(in the rows, 128 means zero)
Each named move below is a turn or a mirror, shown by a few rows before and after it. Which moves, in which order, take the first row of each later pair to the second? The first pair is answered.
move Suse:
[122 110 149 158 123 150 146 130 139 143 160 128 136] -> [122 116 155 143 136 148 154  93 131 119 147 121 128]
[141 128  97 122 127 101  96 115 105 115 112 156 124] -> [141 123  96 127 121 100  91 133 108 129 119 159 130]
[112 134 140  90 120 126 161 113 124 134 100 128 112] -> [117 126 133 110 105 129 149 162 139 161 118 136 124]
move kan:
[105 155 130 105 133 119 152  60 128 118  99 115  95] -> [133 109 175 126 119 178 172 135 146 147 117  94 125]
[131 110 146  83  83 175 157 236 162 175  80 114 145] -> [ 86 184  71  43 107  74 121 111 138 128  53 147  96]
[156 124 121 125 140 122 122 128 100  95  94 121 121] -> [161 113 133 131 136 135 127 147 105 103  97 118 128]
move mibo:
[139 116 127 118 123 147 151 164 128 132 109 112 140] -> [138 104 141 146 122 147 144 152 129 134 142 110 143]
[ 58 154 122 117  96 146 187 131 191 160 144 142 125] -> [ 59 149 130 125  95 147 186 133 192 160 156 142 127]
[129 138 107 125 147 119 116 191 125 112 141 138 159] -> [127 133 115 139 152 118 117 186 128 112 157 135 162]
move Niz:
[118 135 139  99 123 161 163 135 134 130  75 111 128] -> [118 138 136  97 120 156 156 138 131 130  73 113 126]
[125 138 105 130 126 108 121 140 134 128 131 136 128] -> [132 135 105 131 131 105 114 130 122 123 126 135 127]
[117 137 155 120 137 120 134  55 119  86 100 150 102] -> [110 129 171 131 139 135 148  55 127  91 120 142 105]
Now pairs of rows:
Each pair is two moves apart.
[136 137 114 138 138 102  88 118  97 115 141 156 135] -> [150 111 142 154 138 136 101 131  98 119 156 140 149] => Niz kan
[157 101 131 163 134 126  77 182 121 151 161 143 140] -> [175 113 118 118 140 127  74 186 102 130 101 141 128] => mibo Niz
[120 120 160 141 147 130 154  67 133 103 168 120 104] -> [ 85 145 135 135 120 125 168 101 173 137 169 131 106] => Niz Niz
[139 101 171 141 160 162 150  79 102 112 144 108 118] -> [110 112 167 147 149 166 170  81 130 131 158 111 118] => kan Niz
[125 123 142 121 107 135 147 154 135 159  93 110 132] -> [116 141 117 123  99 108 130 149 137 163  97 127 126] => kan Suse
[162 102 144 138 116 132 124 150 101 134 141 105 157] -> [148 117 132 133 132 104 123  88  91 109 143 109 140] => kan Niz
[151  89 161 121 166 145 155 134 134 101 150 104 128] -> [136 122 131  99 172 110 141  90 124  85 127 115 108] => kan mibo
[114 159  83 115 112 124 139 142 163 140  83 149 122] -> [124 116 124 179 114 152 139 146 174 155 159 139 144] => kan mibo
[174 104 132 116 135 132 137 117 130 115 116 122 122] -> [169 105 135 114 130 140 150 124 140 121 117 121 123] => Niz mibo
[140 140 128  87 145 131 107 111 117 118  71 106 129] -> [152 120 156 101 151 154 121 112 118 117  84  91 139] => Niz kan
[129 138 117  94 124 135 138 124 126 113  98 124 120] -> [140 121 117 115 110 143 128 170 134 137 118 130 133] => Niz Suse
[100 129 157 124 125 143 184 139 165 159 122 114 123] -> [ 89 139 145 135 137 111 169  88 160 148 140 125 113] => kan mibo
[112 161 123 113 132 157 144 145 134 147 121 125 121] -> [112 146 139 143 140 157 142 121 134 148 157 123 125] => Suse mibo
[116 171 105  85 127 117 118 131 133 116  82 119 104] -> [141 141 131  95 117 154 124 185 135 128  85 103 122] => kan Niz
[ 95 130 128 141  75 107 104 156 130 166 139 139 104] -> [110 135 115 125  83  96  86 151 109 149 115 144  97] => mibo Niz
[142  87 135 167 102 158  85 205 144 152 126 139 153] -> [129 125 136 100 142 151 124  81 108  69  49 116 116] => mibo Suse
[114 128 133 137 122 163 170 140 161 134 142 116 114] -> [106 145 101 144 115 132 148 144 169 146 152 137 112] => kan Suse
[120 150 103  89 123 122 147 155 140 137  86 132 121] -> [150 126 124  96 128 140 142 173 125 132  82 121 130] => Niz kan
[150 117  85 146 108 112  83 147 144 133 119 152 113] -> [165 105  98 148 114 122  82 151 131 125 118 148 113] => kan Niz
[145  82 149 158 161 127 115 117 126 102 131 131 139] -> [148  97 122 123 141 128 114 172 131 114  85 138 139] => mibo Suse
[147 113 150 113 141 161 135 145 122 115 111 120 136] -> [120 146 119 100 148 122 128 101 123 106 106 135 118] => Niz kan
[162 122 129 117 152 143 132 107 112 113  94 123 130] -> [151 125 136 123 155 146 140  89 116 112 105 120 126] => Niz kan
[107 139 122 115 125 152 160 160 151 145 108 123 138] -> [ 99 156  99 114 121 124 142 154 151 146 111 137 133] => kan Suse
[153  87 144 145 129 134 111 158 122 149 151 134 154] -> [144 113 119 108 119 131 117 181 131 153 110 138 146] => Niz mibo
[165 143 124 123 127  98  94 148 114 102 116 174 129] -> [176 116 167 149 141 129 115 127 108  91 143 151 136] => Niz Niz
[125 152  67 115 120  68  82 112 118 117 134 162  99] -> [158 102 111 137 100 138 100 216 134 150 143 142 136] => kan Niz
[146 124 145 121 136 156 123 140 106 125 144 118 135] -> [128 133 136 122 126 153 133 156 126 142 147 121 137] => Niz Niz
[119 141 103 128 118 104 118 129 134 135 140 149 126] -> [141 112 128 138 120 132 122 161 127 139 143 138 138] => Niz kan
[125 121 157 127 160 131 134  66 108 101 136 112 116] -> [109 144 140  86 143 141 161  98 128 114  88 110 115] => Niz mibo
[141 114 114 160 129  99 101 159 124 138 152 137 126] -> [136 136 117 123 148  96 118  93 104 100 114 125 110] => Suse mibo
[126  99 136 117 111 156 160 163 142 156 115 131 145] -> [118 105 122 121 107 142 151 171 149 168 120 140 142] => mibo Niz
[102 128 115  97 123 120 130 173 163 155 133 121 133] -> [ 97 118 143 123 148 116 141  89 149 124 173 108 126] => Suse mibo
[144  93 153 161 158 127 131 109 132 124 170 122 135] -> [121 113 142 161 153 115 139  93 143 128 177 127 129] => kan Niz
[121 147 120 151 115 115 106  97 155 130 157 152 138] -> [119 163  99 117 106 115 109 127 155 132 111 156 131] => mibo Suse
[ 78 171 103 123 109  91 101 119 120 121 159 143 124] -> [122 116 155 146 105 151 112 187 116 136 167 122 154] => Niz kan
[138 102 144 143 153 137 117 150 142 158 166 112 129] -> [131 129 134  92 169 135 137 102 123 120 106 100 108] => Suse mibo
[110 136 112  96 126 170 149 181 162 158  72 135 126] -> [143 128 103  84 146 151 116 156 117 125  44 138 118] => Niz Niz
[120 119 123 144 112  96  80 151 130 136 155 163 128] -> [140  90 176 146 122 155 122 162 125 124 149 130 143] => Suse kan
[132 124 116 114 136 117 173 136 138 110  91 122  95] -> [138  98 146 156 141 132 173 132 146 120 145 114 108] => kan mibo
[108 126 151 135 151 161 195 104 134 123 146  80 120] -> [ 80 156 117 121 136 135 194 103 152 133 137  98 108] => Niz kan
[150  82 171 147 151 189 171 107 106  98 169 102 142] -> [ 85 154 101 120 143 117 170  43 126 100 161 136 108] => Niz kan
[ 93 148  91 153 116  91 127 107 154 149 156 149 119] -> [101 138 127 135 140 126 166  59 133 110 133 118 115] => kan Suse
[129 142  98 111  88 135 130 183 162 164 109 162 153] -> [108 155  84 141 107  88 108 100 153 147 158 177 140] => mibo kan
[121  91 145  77 123 165 155 133 111 124 148 112 144] -> [107 105 134  89 134 129 140  78 104 108 167 120 133] => kan mibo
[145 102 201 141 135 188 162  86 123  77  92 111 118] -> [115 118 192 145 132 176 180  62 142  85 109 110 114] => kan Niz
[157 106 149 152 114 134 114 166 126 128 122 103 168] -> [143 132 133 140 134  94 104  83 106  95 122 111 145] => kan Niz
[126 128  87 137 100 110  89 179 131 148 134 149 138] -> [123 125  90 154 104 100  84 159 126 145 158 153 138] => kan mibo
[121 131 153 133 121 140 149 149 125 127 125 124 122] -> [107 151 131 122 121 116 141 130 126 122 116 137 112] => Niz kan
[138 122 125 150 126 119 100 143 130 143 141 135 133] -> [138 139 120 116 134 117 113 116 119 119  99 127 120] => mibo Suse
[141  78 147 162 140 164 128 146 151 134 164  76 125] -> [113 113 137 123 153 151 161  75 150 104 129  69 102] => Niz Suse
